Each path below is one point turned by a fixed rotation once a step. After each direction that follows a path, write how fast that rotation turns it, in degrees a step (0 if it stays still).
Each turn is a multiple of 5 degrees from 10 to 175, or 0.
Each row of a path follows its step; steps can be skipped.
Path 1:
step 0: [ -2  -1  -8  12   5   5 -17  10  13   8  18  -5  -9  -4   0   7   0   6
 -16 -10  -3   3  -9  15  -5   6  -6  -8  -8   2 -11   1  -5  10   3  -6
  -5  -4  14  -1  -2   8   0]
step 1: [ -1  -7   8   0   8  -4   5   0  -5   3  -3  -5   3  -4   3  -7   7   1
  -2 -18  -1 -13  -1  12   8  -5 -14 -10 -12  -8  -3  13   5  -3  19   4
 -15  -9  -8 -12   4  -3   8]
step 2: [ -4  15  -2   1   2  -6   6  -9  15  -1  -3 -17   1   3 -14   5 -15  -2
  11  -1 -18   3   2  11  -7   3 -15   2 -13  -3   2   4  -6  -6   1   8
   6  -7  -1  -1   5  -5   8]
step 3: [  2   3  -3  -2  -2   2  -2  -4  13   1   8  -1  -4   9 -16  -3   3   2
   0 -18   2  18 -17 -10   1   2  -2  17  -1  -3  13   4  14  -5   6  13
 -10  -1  -2 -13   2   9  -4]
step 5: [ -1   1 -11   5  -1 -17   6   9   5   1   6  -2  -4   6   2  20   1   4
  -7   9  13  11   2  22  -1   7   1   1   3 -10   0  -3  -1  -5 -11  -2
  -8   0  10 -14   8   6  -9]
step 6: [  3  -3  13   8  11   0  -6  16   3  -1 -12   1  -8   0   2   5  -6   9
  -3   6  10   5   4   3   8   0   1  -4  -6   6   0   5  15   6  17   2
 -17 -15  -1   5  14  -4 -10]
step 7: [ 11  10   0   7   3  -2   3   5  -3   6   3 -12  17  -5   2   5  -6  -3
   4   6   0   6   7 -10 -10   9 -23  -9  -3   4 -10  19  -4   3  -4  -2
  -4 -13  -1 -10   1 -12  -7]
step 8: [  8  -4  -5 -13  -5   0   4   1  20  10   4 -10   1  -4   5   5  -8   5
 -14  -6  -3   2 -21  -4 -17   9  -6   4   3   1  -1  -1  -1  -4  22  -4
  -5   2   1   0   6  -7  -4]
step 9: [ -4   8   7   2  10   1 -15 -11   7  20 -17  -2  10   1  -4  -8   4  10
  -9 -13   6  -5  -4   9  -1   3   0  12   4  -6  -8  12   0  13   5   8
   1   3   1  -9  -8 -10   2]
step 10: [  0   6   1   1   1 -13   5   3  18   8   6 -12  -7   2  -2  -8   3   7
  11  -3  -2 -13 -10  14   4   6  -6  -5   0   6 -12  -8   1   0 -12   7
  -1  -5  12 -21  -2  12   4]
step 11: [-16   2  -4  12   5   3 -18   3   3  -8   8 -11  -9   5  -6   5  -1  -5
 -13 -11  -1   5 -13   9   5   1   8 -10 -19  -1  -4   5  13  -5   7   7
  -7  -7  -2  -5  11   4   5]
Directions:
[ 2  4  0 -4  1  0  1 -2  0  2 -4  0 -2 -3  3  2  2  3 -4  2  5 -1 -4 -3
 -3  1  5 -7  0  7 -4  2  0  3  0  0  4  0  1 -3 -1 -4 -1] => 35
[-2  2 -4  6 -5 -3  3 -4 -2 -1 -4 -2  1  0 -2  3  1 -2  3 -8 -1 -3 -4  1
  2 -1  4  1 -1  4  2 -4  2 -1 -2 -1 -2 -3  0  1 -2 -2 -3] => 45
[ 4  1 -4  3 -1  4 -1 -1 -5  1  6 -2  4  4 -4  0 -1  0 -3  4 -2  1 -2 -3
 -3 -2  0 -1  4  4 -2 -3  3 -2  3  8 -1  0 -1  1  1 -1  1] => 85
[ 0 -3  0 -1  1 -2  0 -3 -4  1  0  0  2 -3  4  5  0 -1 -6 -3  1 -3 -1  3
 -5 -2  0 -2  0 -7  1 -2 -1 -8  0  0  0  5 -2  1  3 -3  1] => 100
[ 6 -3  5  2  3 -2 -4 -2 -3  1  2  5 -3 -3 -1 -3  1  3  2 -4 -2 -1  2 -2
 -6 -1 -1 -1 -2  1  2 -4  0  3 -3  2 -2 -2  1 -3 -2 -1 -4] => 120
Path 2:
step 1: [  6  11  -1 -20   9  -2  11 -12   0  12  11 -11  18  14  -9   7  -5  -1
   1  -8   9  13 -13  -3  -1 -13  10  -4 -15  -8  16  -3  -3 -11  -4   0
  -8   2 -15 -18  -7  -7  16]
step 2: [ -5  17  14  22  15  -1   8 -13 -18  -1  -2  17   2  22  -7  12   0  -1
  -3  -3 -11  10  -4   8  -5 -13  -4  -1  -1   3   9  12 -11   9 -18   7
   5  -4  -9 -11   5  -5   9]
step 3: [ -7  16   1 -10   8   2 -15  12  -6  14  23  15   9  17  -3  -8 -11   1
  -5  14  -9   7  -2   0  -3   0   3  11   0 -11   7  -4  12  -4  -6   2
  -7  -5 -17  -6   0  14  25]
step 4: [ -1   2   1   4  16 -19   0 -12  -1  11   1  -4   6  10 -21   0   6   4
  -3   1  -6  -6   1  -2  -2   1   3  24 -15  12   3  -3   8   2 -17   5
   9 -16   6 -14   9 -18  23]
step 5: [ -9  25 -24   1   4   6  -6  -1   4   0   2  -5   8  15 -11  -7  -7   2
  17   0  -2   3  -9  13 -13  -9  -4   7   0 -19   3   6   9   1 -12  19
  18   3 -12  -6  -8  -8  11]
step 6: [-14  13   0  -5  31   6  -8   3  -6 -11 -11   1   6  16 -18  17  -3 -14
   1  -8  -5  -5 -12 -22  -2  -4   1  12 -17   3  -3   1   8   0  -5  -6
   3  -5  -9   1   7   9  10]
step 7: [ -7  10  12  -7   7  -1 -15  -3   9  20  -8  -9  23  19   5  -1  -7  -7
   3 -14   1  17   6   4   0 -13   9   9  -3 -14   1  -9  -7 -10 -13  -3
   9  -5 -15  -3   0 -17   9]
step 8: [  1  24  10  14  13  15  -1 -10  -9  -8   2  -2   0   1  -3  10 -13   0
   4   2 -18  -2  11  -9  -9 -16  -8  10 -14  -9  12   8   4   5  -9   2
 -15 -15  -7  -6  -5 -20   8]
step 9: [ -7  15   0  -2  18   8  -7   3   7   8  17   6  10  17 -14 -16   8   2
 -16 -12 -21  14  11  -8   3  -5  -2  15  10  -8  12  -4  13  -3 -10   8
   2   7 -10   3   9   1  -4]
step 10: [ -6   7  13  -2   2   6   7   2  12   3   5   2  11  11 -25  14  -9  -5
   5  -2  -4 -23   9   6  15 -15  -3  22   0  -1   2  -7  12  -9  -8   7
   3 -16   6  -2  -1 -10  20]
step 11: [ -7  24 -11   0  14   2  -5  -7  13   1 -10  -8   7  18   0  -3  10  -5
  12   4   4  11  17  -7   7  -4 -19   1  -4 -21   1   2  15   1 -13  16
   6  -4  10 -20   8   3   1]
Directions:
[ 2 -2  2  3 -2  2 -1 -3 -5  0  5  3  0 -3  3  1  0 -3 -4  0 -5  5  3 -1
  1 -5  3  1  0 -3  2  1 -5 -3 -3 -4 -3  5  2  1  0  0  4] => 60
[ 3  1  4 -4  3  0 -5  2  0  1  3  2  0  0 -1 -1  5 -3 -5 -2  0 -3 -3 -4
  2  5  2  2 -2  1 -2 -6 -2 -3  4  4  0  1 -3  6  0  3  2] => 120
[ 2 -3  1  4  5  0 -2 -3 -3  5 -5  3 -1 -1  0 -3  6 -4  0 -4 -1  5  1  5
 -1 -1  1 -1  4  1 -1 -1  4  0  1  1  5  0  0 -2  5 -1 -4] => 155
[ 0  2  8 -3 -2  0  3 -2 -1  2 -2  5  6  1  1  0 -1  2 -1 -3  0  0  1  1
 -5 -1  0 -1 -3  3  6 -1  2  4  0  1 -6  2 -3  3 -2 -1 -6] => 55
Path 3:
step 0: [ 16   6  -8   4  -1  -4  10   9   0  -7   9  14  18   8   3  -1 -14   5
   4   0   8   1  19  -5  13  -1   3   6   0 -21  14   2   4   2  -3   6
   2 -11 -15  14   5  11   1]
step 2: [  8   5 -12  12  -6  16   9   7  -5   4 -13  15  11   5 -20   5   4  11
 -14  -4  -2  -4  -2   6   6   1  -8  13   9   8   3  -5 -18  -8 -17  -1
  11   2  -6  -2   2  -7  -2]
step 3: [  5  -5 -13   2   7   8  16   2  -5  -7   0   2  12  11  -2   2 -14  -2
 -11   4  17  -9  13   0   0   4  14  12   5  -5  -2  -1   6  -6   0  29
  -3 -17 -11   1  -5   3  -1]
step 4: [ 22   4   6 -11  11   4   0  10 -14   1  -5   9  11   5  11  14   7  24
   4 -23  -4  10   9   5   2  -8   6   4  -2  -4  -5   2   9   9  -4  12
  -1  -4  -7   0  -3  -7   4]
step 5: [  5   2  -8   6 -19  17   0   9  -5 -13 -23  11   7  12  -5  -1  -5  13
  -7  -8 -11  -9   0  -3  -5 -20   1   6   3  -8   2  -4  -3 -10  -1   0
   0   5   2  12  13 -12   0]
step 6: [ 11  -3  -2   6   1  19  15   5  -2  -8 -16   2   1  12   1  -2 -14  -9
 -11  -9  14 -14  18   9  -1  16  -3   3   8   3  -4  17  -5  11  -3  11
  -7   5  -6   1   0   1  -2]
step 7: [ 15  10 -18 -21  -7  10   5   7  -8  -4   5  -7   0   2  12   5  -3  24
  -4 -14  15   4  -7   2   7  -1  11  12   3  12  -8   4  -2   6  -6   9
   4  -4  -2   6  -4   4  10]
step 8: [  3   6  -3   1  -8   9   4  12   4  -8 -17   8  -5  -1  -6  -2   9   7
   6 -22  -4   1  -4  -4   5  -2  13   3   4   4   2   5   8 -25   2  17
 -14  -3  -7   8  18 -13   3]
step 9: [ 21  -4  -6   1 -10   3  28  -1   3  -5 -25   7   5   9   3  -4   2   1
   2   5  -2  -3  15  -7   1   4   8  -2   9  -1  -9  13   1   6   7   2
   2  19  -8  -7   1  -3  10]
step 10: [ 22  -5 -17 -10  -6  12  -1  12   0 -20  -2  -7  -7  16  -2  -4  -2   9
   3 -14   8   2  -6   1   1  14   7  11  -5  -2 -15  -6   0  12   9  -6
   6  -4  -3   0   6  11  -9]
step 11: [  6  17  -9  -8  -2   8  -2  -1  10 -16  -7   8 -11   2  -6   4   2   0
   7 -19  -9  -4   2 -10  22  -6  -6   2   1   8   1  16  -5  -7  -3  12
   0  -7 -20  12   2  10   3]
Directions:
[ 1 -2 -3  6  0 -5  7  2 -3 -4 -1  2  3 -2  1 -1 -4 -6 -1  4  5  3  1  4
  1  2  4  0 -2 -1  1  0 -1  5  3  0 -2  2  1  1 -4  1  2] => 115
[ 6 -2  1 -2  2  0  1  0  0  6  3 -5 -3 -1  4 -1 -2  3  0  6  2 -3  8 -3
 -1  4  1  2  1 -4  0  1  1  3  1  2 -1  1  2 -3  2  2 -1] => 120
[ 4  1 -3 -5  1 -1  0  3  1  3 -1  2  6 -4  3 -4  2  2 -5  1 -3  5 -2  3
 -2 -1  2  2  1  1 -1 -3 -7  1 -2 -6  2  0  3 -2  3  3  2] => 140
Path 4:
step 0: [ 17  13  -2  -4  -4  -5  -4  12  -6  -2  12  -6   9 -12   2  13  -1 -11
  13   8  -2  21  27  -8   8   2   3  -2  -3   9  -1  -7   8  12   5  -1
  -9 -16 -11   8   1  -3  -4]
step 1: [ 15 -14   4  20  -6  -2  -5   2  10   8  -4   2 -18  11  -2  -3  15  12
  -2  -1   7  -4  -2 -12  10  -8 -13  16  -2   5  16 -12  -7 -11   5  -8
   8  -3   2  -4 -13   9  12]
step 2: [  1   2 -12 -14  -1  -7  -2 -17   0   7  -5  -6  14   9 -15 -11  -8   3
 -16 -15 -10   1  -4  13   5   3 -26 -13  -6  -5  -3   8   6   2  -1  11
   3   1  -1  10   9 -14  11]
step 3: [ 14 -12   6 -12 -17 -12  10   7   7 -13  11   1   6 -26   6   1 -11  -9
  19   1  -2  -4  -2  11   5  -1   8  -7   3  -1  -4   8 -12   5  11 -12
  -4  -8   0  10  -2  12  -7]
step 4: [ 25  11   0  13  12  12  13  14   0   8  -5   4   0  -5   1   3  12   3
 -16   7   6  -7   8 -15   7 -11  -5   3   0   6  -8  -1  17   5  -7 -14
  15  -2  -5  -3 -14  -5  -2]
step 5: [  9  -7  -6   6   8  -4  -9 -10  -5  -2  16  -9  -7  15   1 -14  -3   4
  -7   4   5  25   3  12   7   0 -18 -15  -5  -1  15   3  -7  -3  -8  16
 -14   3   2  -7  -6   7  11]
step 7: [ 15  10 -10  -1   8  -5   4   9  -1   8  -3  -3  -4  -3   2  -5   1  -6
  -4   2  -9 -11   4   1   6   8  -9  24   0   0  -6  30   3   6  15 -10
   6  10   6  15 -12  12 -10]
step 8: [ 11   4  -7  11  -3   3  -2  -8   4 -23  14   1  -6  -4 -12   3   4 -14
 -21  -1   5  10   4  12   4  -4  -6 -15 -13   7 -10 -14   6  -6   4  -6
  -4   0 -17 -15  -6   5   0]
step 9: [ 18 -13   0   0   1  -6 -17   1  -1   8  -2   7   8  -8  10  19  -4  12
  16  -8  13  11  -8 -10   1  -7 -12 -11   2   2  15  -1  -4  -8 -16  -2
  -1  10   5  13   1 -13   0]
step 10: [  7  14   4   3   2   2  -4   5   9   3   4 -11  12  12   6 -21  -8   6
   6 -12  -9 -14  18  12   1 -20  -9  17  -9   1  -2   8  -7   8   7   6
  10 -13   6   5   1   2  -1]
step 11: [ 10  -8 -13   5  -4 -13   3  -2   1  -9   0   2 -13 -15  -6  -3   8 -12
   0  -6  -8   5   7   7  16  21  -1   4  15  -8   2   3  19  -1  12   5
  -1 -11 -24  -1  -7  -3   5]
Directions:
[-4 -5  3 -2  1 -4 -2 -5 -3  5  3  3  1  1 -4 -1  1  0  0 -2 -1 -5  1  2
  1 -2 -1  1  5 -4 -6  4  2 -3  4  2  2 -3 -1  2 -1  2 -1] => 85
[ 1  1 -4  1 -2 -5  2 -4  3 -2 -2  3  1 -2 -2  4  0  1 -3 -1  0 -3 -3  1
  1 -4  2 -5 -4 -2 -7  2 -2  1 -4 -6 -2  6  2  1  1  3 -2] => 70
[-1 -5  3  1  0  6 -4  0 -1  0 -5  1 -4  0 -1 -1 -2  3  0  2 -1 -8  6 -3
  0  0 -5 -2  0  3  0  4  0  3  0 -4 -2  3  2 -1 -1 -2 -1] => 130
[ 0  2  1  1  2 -3  0  1 -2 -2  3 -2  1  6 -1  5 -3 -4  1  1 -3  1  1 -1
 -3 -2 -3 -1  0  5 -3  4 -3  9  1  3  0  0  2  1  2  4  7] => 145
[ 2 -5  2 -3 -2 -3  9  0  1  2 -1  0  2  1 -2 -6  1  2  0  3 -3 -1 -1 -5
  4  1  1 -3 -1 -2  0 -2  0  5 -2 -2 -1 -5  1  0  1 -1  7] => 35
[-1 -1  0  6  1 -1  0  2  0 -3 -3 -6 -2  1 -1 -1 -1  1 -5 -1 -4  0 -2 -5
  6 -1  1  6  0 -2 -6 -1 -4  2 -2  4  2  1 -3  0 -6  1 -2] => 115
[-5  4 -5  2 -3 -6  2  0 -2  1 -4  3 -1  0  2 -1  0  0  1  2  1 -4  4  5
  4  2 -4  1  3 -2  3 -4 -5  2  3  1  3  4  0  0  1 -2  3] => 80
